Families of rows that turns and mirrors carry onto each other, the same ones carrying the whole set onto itself: the rest of each named row's family, in list order
4 families of 4 rows
lut: [ 17.9  20.2  11.3   1.9   0.8   7.8  11.1  22.9   6.3 -21.8  -6.6 -27.7
  27.5 -13.3 -26.6  14.9  20.5  18.4 -14.5  33.5]
gefan: [-29.0  -5.9  -4.3  14.9  -0.3 -10.6  19.6  28.3  15.6 -42.3 -40.9  -0.3
   3.1  -4.9 -21.7   0.9  11.4  24.8  -0.2   4.6]
tigep: [ -2.6  29.0   3.9  -2.5  14.4   1.8  18.7  -3.8   7.8  -3.7   9.8 -18.9
  26.9 -10.6 -19.7  20.5  21.4  23.4  28.0  16.7]
Gumi: [  9.3 -16.2  -2.2  12.8 -17.4   3.8 -12.5   2.2 -14.9  47.6  40.6  -2.4
  -4.1 -16.8 -15.6 -16.5  -1.9 -16.8  19.5   1.1]
Gebos: [ 29.6 -25.4  -1.6  15.0 -11.0  26.0 -24.5   4.7 -10.3  30.1  21.2   4.0
   4.6  -4.8 -13.9 -45.0  -9.4 -16.8  -2.6  15.6]
mapa: [ -9.0  14.9   0.4   9.9   0.8 -17.2  23.2  10.2  26.8 -42.8 -41.1 -13.8
   0.4   1.3 -20.1  -2.1  -6.2  17.7  10.8   3.2]
vame: [  3.3 -40.8 -22.8  18.6  -6.1   4.3 -25.5 -12.9 -15.0  13.9  -5.6  13.1
 -13.2 -11.4   4.4 -47.0 -24.6 -13.8   9.8   6.6]
kal: [ -4.3 -41.5 -12.7  35.5 -19.9  -3.9  -5.5  20.4   0.1   8.7 -18.8  23.2
 -24.9   5.4 -19.0 -45.3 -18.8  -9.4  25.7  -9.8]
febeg: [  6.2 -34.8 -17.9  33.9 -19.3  24.4  -2.2  10.9   2.6  42.4 -15.4   5.6
 -19.4   6.9   1.1 -45.1 -12.3   3.1   4.2   1.4]
Fomig: [  1.3  39.3   1.2  21.7   3.4  -0.2  25.8   7.4   0.2 -22.6  -7.8  -5.1
  26.6  -6.9 -17.0  26.6  15.1  19.1  18.1   2.4]
bisaf: [ -5.0  11.1  -7.5  28.7  -3.2  11.0  34.8  26.0  22.5 -18.8 -41.6 -10.8
  11.0  -4.6  -7.6  15.3  17.6  26.7  -4.2  18.6]
nuzud: [-15.3  17.4  -1.2  -3.9   7.9   0.5  11.6   9.1   3.4  -7.2  19.0 -19.8
  24.0 -31.9 -12.8  26.9  27.3  10.0  -2.9  18.9]
Dera: [ -1.1 -37.3  -9.5  23.2 -19.6   2.4  -2.6  -0.4 -13.3   4.4 -21.0  20.2
 -26.2 -13.4  -7.2 -47.5 -34.3  -6.5   4.5  -3.5]
div: [  3.6  21.8  -4.0  14.1   4.8 -30.8  10.2   9.1   8.6 -31.2 -31.9 -19.8
  -1.4  -7.2 -24.8  19.9   7.9  24.6   6.5  18.8]
dov: [  3.6 -25.6  -0.8   8.9  -5.8  19.6  -6.4 -12.7 -37.5  45.7  26.7   7.9
  -0.2 -23.4  -8.1 -28.2  -6.9   1.7  18.3   6.3]
dus: [-10.1 -24.8  -1.0  12.4 -13.6  23.1  -9.9 -11.6 -35.4  33.1  13.2   2.7
  -4.9   1.5   4.6 -43.3 -12.9  -1.5   6.0 -13.4]

Which other rows belong to the same family as lut? Gebos, febeg, bisaf
Which other rows belong to the same family as tigep? mapa, Dera, dov
Which other rows belong to the same family as gefan? Gumi, kal, nuzud

